In the data rows, the value 500 means zero.
Some points:
[448 414 527 458 520 405 525 668 429 456 489 541 388 468 545 564 576 667
 595 543 368 599 308 721 515 553 497 552 412 467 561 624]
[464 374 447 590 475 460 585 442 542 363 510 417 515 477 464 470 497 365
 402 514 410 511 601 458 484 473 509 551 725 370 476 596]
[490 638 471 622 504 454 516 472 509 462 461 399 476 533 456 446 542 453
 707 608 580 437 545 400 580 558 429 489 536 403 467 370]
[529 479 342 483 447 431 483 468 527 535 557 531 339 526 447 540 491 586
 504 538 513 429 391 560 588 507 404 575 688 612 519 528]
[516 445 563 455 486 475 279 384 469 453 620 623 481 561 544 501 547 423
 619 393 362 436 465 503 508 504 460 587 559 522 415 308]
[466 599 513 405 663 456 453 632 552 601 518 322 531 349 436 481 668 424
 414 420 522 547 359 482 496 577 557 494 427 512 402 424]
[323 475 348 425 601 494 488 481 372 477 525 387 328 442 601 451 636 528
 481 746 475 428 455 358 531 586 389 397 582 431 509 499]
[462 608 626 385 342 491 481 446 624 500 694 502 480 490 572 444 533 544
 667 411 514 615 488 487 457 593 456 275 550 365 404 602]
[581 455 625 670 435 504 533 559 648 456 373 522 548 363 583 581 587 425
 464 425 490 419 553 675 498 442 477 318 450 437 382 610]
[480 391 454 598 430 346 430 477 502 480 485 397 556 583 385 361 352 408
 506 478 484 574 381 691 596 404 513 452 446 454 416 343]
[497 587 495 459 597 534 515 616 535 627 570 449 433 463 522 402 437 663
 500 558 530 503 559 623 397 352 428 465 538 543 550 452]
[620 472 486 575 609 415 509 294 424 463 517 542 295 431 597 385 577 394
 525 581 481 678 421 405 593 352 678 481 487 551 513 572]
[525 566 516 517 498 448 388 428 453 606 457 360 319 477 489 322 533 601
 658 386 457 487 535 650 632 630 369 645 464 523 456 501]
[587 453 484 550 549 513 545 473 486 367 589 436 486 521 521 526 341 445
 524 568 270 555 542 564 286 570 480 610 486 540 547 430]
[573 627 671 647 426 313 517 488 337 491 561 462 412 386 590 588 331 487
 572 480 400 561 622 404 574 605 301 475 536 427 667 457]
[407 321 430 536 557 372 411 448 314 579 541 528 704 318 383 558 484 509
 654 538 428 300 592 648 723 533 500 358 636 354 485 630]
[488 506 692 319 480 459 436 435 473 455 484 498 393 669 334 596 598 508
 406 480 661 543 621 426 569 431 458 747 585 564 466 603]
[532 589 336 575 662 500 426 401 387 439 664 554 580 450 540 352 426 569
 362 446 496 626 548 430 445 381 478 529 431 417 533 420]
[547 559 507 425 548 522 470 461 619 330 538 487 539 520 424 512 381 515
 446 594 593 579 597 439 739 593 637 384 511 265 488 449]
[462 389 532 622 294 338 581 629 452 412 429 494 494 457 544 340 460 482
 461 509 506 572 648 468 444 466 592 569 579 664 408 345]
[550 479 637 430 426 474 806 513 543 508 462 485 545 473 379 579 644 643
 405 542 509 567 390 505 555 444 447 492 316 352 479 250]
[685 549 493 505 535 373 413 492 517 579 426 430 343 711 508 713 510 502
 450 479 427 514 594 426 664 455 371 453 432 597 414 642]
[366 566 409 504 468 407 622 494 518 397 556 427 399 416 368 587 469 660
 494 455 553 606 644 586 584 548 587 434 546 599 413 592]
[543 503 521 511 462 563 419 493 453 529 577 536 342 266 509 583 458 506
 409 641 589 370 486 547 528 662 426 527 601 564 362 343]
[600 622 576 493 494 481 470 390 616 580 557 406 506 545 479 453 622 481
 568 589 633 463 437 672 404 705 611 601 764 566 592 428]
[395 386 377 450 369 572 652 715 569 632 554 339 554 634 615 481 521 499
 586 562 418 492 601 376 615 623 619 592 423 549 713 542]
[388 405 469 515 541 500 488 645 535 576 443 417 563 427 498 439 558 449
 428 401 550 478 525 651 466 482 492 364 559 613 619 386]
[471 427 498 535 544 465 524 434 729 370 593 543 464 465 487 501 497 482
 516 439 365 486 524 594 526 553 539 580 414 558 655 564]
[470 572 495 360 649 455 505 472 500 566 665 406 483 494 407 579 487 398
 462 303 397 598 477 534 475 508 383 391 406 423 468 446]
[583 633 462 656 612 429 527 419 470 440 463 384 461 630 441 532 497 509
 462 647 473 417 439 406 592 588 524 384 426 521 305 525]
[509 401 590 385 603 506 550 620 635 426 477 711 483 551 443 446 449 573
 582 508 283 429 468 443 616 528 490 467 581 565 407 511]
[552 610 517 574 459 524 261 429 570 405 284 357 502 418 303 549 436 609
 448 350 503 478 524 328 456 484 542 465 509 620 758 541]
[497 415 354 521 462 397 398 465 586 570 414 539 564 502 616 529 667 419
 608 530 470 544 519 369 373 443 335 564 586 542 550 489]
[431 467 568 541 390 483 503 333 477 543 602 438 379 498 431 404 624 469
 607 520 451 456 458 387 276 412 636 352 515 539 424 458]
[624 513 405 525 605 437 527 412 431 496 358 581 566 401 270 578 581 446
 590 583 546 640 571 592 382 536 484 314 591 450 507 433]
[572 422 438 500 444 513 563 579 420 475 532 581 529 572 487 452 452 433
 502 323 636 555 584 546 434 507 395 341 530 604 473 612]
[467 369 564 675 642 472 401 515 492 535 415 402 445 692 517 529 620 552
 475 444 652 477 551 473 428 634 554 512 444 434 398 424]
[458 365 444 464 426 536 413 566 681 490 378 491 391 509 496 417 235 334
 481 586 487 575 509 564 515 505 546 483 482 475 496 534]
[470 481 580 409 537 442 589 485 411 391 520 583 492 494 606 410 462 516
 508 380 586 521 493 473 562 532 458 466 571 584 547 646]
[679 496 387 499 533 734 624 478 532 378 449 443 443 383 400 404 375 402
 621 391 525 505 294 291 387 633 549 513 437 507 570 695]
[581 490 635 464 342 474 431 568 583 571 569 396 286 400 452 619 424 506
 577 498 564 396 570 449 510 333 416 491 484 466 573 499]
[449 568 539 412 455 509 639 437 541 383 467 618 424 550 520 410 465 579
 555 561 431 486 553 560 420 427 482 515 532 412 522 604]
[489 385 517 610 553 756 606 470 543 580 616 517 498 491 435 333 599 428
 389 403 321 418 658 448 568 700 448 636 552 392 445 601]
[611 432 278 582 382 500 319 664 452 364 681 657 569 527 485 506 607 471
 539 572 540 460 583 486 514 482 503 557 496 491 415 627]
[405 587 523 538 716 521 612 639 486 662 616 481 543 466 524 601 430 390
 487 508 655 618 454 558 553 456 458 528 616 426 375 507]
[591 559 659 492 661 440 554 432 497 635 596 459 560 444 537 471 528 356
 357 614 433 450 595 636 496 482 559 364 352 479 477 600]
[607 615 464 467 442 594 593 452 382 526 442 449 657 608 665 460 500 616
 496 521 397 703 568 675 641 458 506 451 501 529 408 426]
[541 531 249 495 508 421 586 543 464 453 428 518 418 525 492 543 519 472
 569 395 524 308 461 463 270 484 552 486 512 434 405 341]
[486 641 549 423 332 519 440 495 337 568 223 483 522 543 394 492 421 439
 334 512 542 476 523 530 463 678 505 489 511 166 561 520]
[397 506 371 616 557 539 414 397 539 646 384 729 512 412 530 611 517 414
 491 487 505 578 546 424 505 529 525 537 472 448 534 501]
[414 476 532 575 640 623 464 446 555 309 470 457 491 600 649 515 567 508
 529 557 679 528 495 504 551 594 252 448 552 525 577 307]
[507 650 493 631 542 524 593 626 553 520 527 580 397 375 454 385 577 459
 376 346 469 534 349 459 589 331 496 541 598 530 522 440]
[415 289 536 467 504 579 617 255 495 471 480 541 599 318 444 425 409 574
 509 476 728 586 451 278 436 550 575 555 399 625 415 584]
[514 457 611 606 469 532 597 531 593 605 378 528 388 619 377 575 355 534
 584 420 494 567 291 580 521 542 629 320 423 371 542 330]
[465 474 601 627 579 329 496 448 570 550 608 534 459 553 504 422 409 598
 455 489 637 308 426 420 480 519 549 498 493 511 615 385]
[405 647 557 572 518 462 531 570 531 561 473 397 549 554 513 518 382 460
 658 618 438 702 524 424 421 497 523 508 524 713 321 570]
[354 565 532 586 521 630 589 541 508 552 564 681 291 572 447 517 614 479
 575 324 535 578 443 412 539 469 511 562 653 468 547 484]
[460 509 525 491 594 675 459 533 394 494 328 407 489 586 478 510 478 462
 567 430 582 253 384 383 608 257 565 667 425 484 504 511]
[511 604 649 624 509 502 530 558 477 432 538 531 588 376 446 395 550 455
 678 540 595 467 642 507 525 557 413 594 294 593 421 618]
[563 348 545 426 469 556 498 575 600 432 344 573 394 443 535 459 481 573
 644 606 373 568 584 503 438 440 628 522 585 446 509 465]
[420 566 548 326 391 534 539 515 394 485 526 676 524 556 471 478 483 440
 548 412 465 429 598 528 533 666 633 464 456 708 476 451]
[470 315 420 428 293 605 436 497 548 437 409 350 614 565 481 469 488 561
 498 517 416 526 512 479 563 453 356 390 438 570 526 429]
[481 387 597 474 505 466 556 452 365 342 474 442 460 450 483 578 505 421
 454 469 392 594 471 592 420 521 505 467 589 592 466 518]
[599 535 549 369 468 716 544 517 531 402 612 415 517 369 489 485 498 390
 590 450 584 452 545 607 597 430 498 527 486 533 550 517]
[634 361 606 430 489 302 522 459 560 446 539 595 667 560 472 651 524 450
 480 619 620 495 367 394 539 494 620 523 511 396 595 449]
[634 477 507 410 389 432 450 610 638 601 486 546 548 481 580 368 549 662
 448 471 546 567 329 489 563 621 511 494 445 426 500 457]
[441 476 547 571 378 559 381 679 490 363 595 350 649 540 369 467 424 564
 581 555 424 625 432 466 485 493 465 656 546 441 386 552]
[546 412 375 491 456 458 630 461 698 654 587 580 427 546 292 512 544 575
 582 568 537 554 582 553 434 439 396 570 438 478 481 430]
[443 441 536 535 497 441 529 482 593 386 465 421 329 539 580 412 386 504
 528 499 597 568 526 647 393 449 495 646 322 399 491 643]
[417 594 398 519 475 564 376 361 567 484 484 566 441 383 614 683 533 410
 464 407 505 442 571 566 471 496 661 553 392 458 366 333]
[523 362 529 404 528 431 496 558 575 497 458 530 628 581 564 584 298 506
 642 499 532 505 565 513 526 447 498 641 463 515 529 440]
[433 659 487 571 417 585 593 409 706 432 520 537 571 534 484 432 514 591
 484 523 421 409 429 533 461 512 494 613 559 629 421 548]
[473 641 496 451 578 530 277 628 630 515 512 610 510 448 492 390 437 556
 294 446 358 348 459 424 338 536 496 479 495 361 404 664]
[656 473 533 658 413 686 494 506 374 635 577 470 592 574 560 714 427 644
 419 368 603 414 400 480 494 419 568 539 553 434 537 588]
[321 554 501 536 415 464 427 509 478 499 432 661 536 540 356 609 462 380
 463 585 484 432 389 575 428 315 376 489 336 640 590 623]
[365 531 479 605 505 487 503 530 466 448 510 526 527 473 485 625 684 540
 561 431 532 556 465 675 524 492 573 428 466 462 578 517]
[429 392 586 493 514 620 484 436 581 530 523 424 552 434 531 549 336 700
 517 592 329 547 615 468 465 420 553 575 515 450 357 539]
[522 534 315 385 461 280 560 540 557 531 392 367 725 383 573 493 537 542
 543 261 452 230 536 638 523 484 446 544 643 435 444 601]
[487 452 568 438 604 519 447 634 391 489 580 534 583 593 448 382 624 532
 532 450 531 508 721 515 380 400 552 459 411 530 582 506]
Along one direction, these points spread out more than along any other. Take the direction at right angles to it along which they spread out most. Go by this last direction. Where along it does each point below lie, from 0 to 99? 50 is the average, and the first point above lies past it. One standard deviation of the points above along it is 16.
[471 427 498 535 544 465 524 434 729 370 593 543 464 465 487 501 497 482
 516 439 365 486 524 594 526 553 539 580 414 558 655 564] : 51
[587 453 484 550 549 513 545 473 486 367 589 436 486 521 521 526 341 445
 524 568 270 555 542 564 286 570 480 610 486 540 547 430] : 53
[465 474 601 627 579 329 496 448 570 550 608 534 459 553 504 422 409 598
 455 489 637 308 426 420 480 519 549 498 493 511 615 385] : 28
[573 627 671 647 426 313 517 488 337 491 561 462 412 386 590 588 331 487
 572 480 400 561 622 404 574 605 301 475 536 427 667 457] : 58
[458 365 444 464 426 536 413 566 681 490 378 491 391 509 496 417 235 334
 481 586 487 575 509 564 515 505 546 483 482 475 496 534] : 53
[487 452 568 438 604 519 447 634 391 489 580 534 583 593 448 382 624 532
 532 450 531 508 721 515 380 400 552 459 411 530 582 506] : 59
[365 531 479 605 505 487 503 530 466 448 510 526 527 473 485 625 684 540
 561 431 532 556 465 675 524 492 573 428 466 462 578 517] : 62
[543 503 521 511 462 563 419 493 453 529 577 536 342 266 509 583 458 506
 409 641 589 370 486 547 528 662 426 527 601 564 362 343] : 44
[581 455 625 670 435 504 533 559 648 456 373 522 548 363 583 581 587 425
 464 425 490 419 553 675 498 442 477 318 450 437 382 610] : 74
[481 387 597 474 505 466 556 452 365 342 474 442 460 450 483 578 505 421
 454 469 392 594 471 592 420 521 505 467 589 592 466 518] : 58
[420 566 548 326 391 534 539 515 394 485 526 676 524 556 471 478 483 440
 548 412 465 429 598 528 533 666 633 464 456 708 476 451] : 56
[405 587 523 538 716 521 612 639 486 662 616 481 543 466 524 601 430 390
 487 508 655 618 454 558 553 456 458 528 616 426 375 507] : 53
[407 321 430 536 557 372 411 448 314 579 541 528 704 318 383 558 484 509
 654 538 428 300 592 648 723 533 500 358 636 354 485 630] : 99
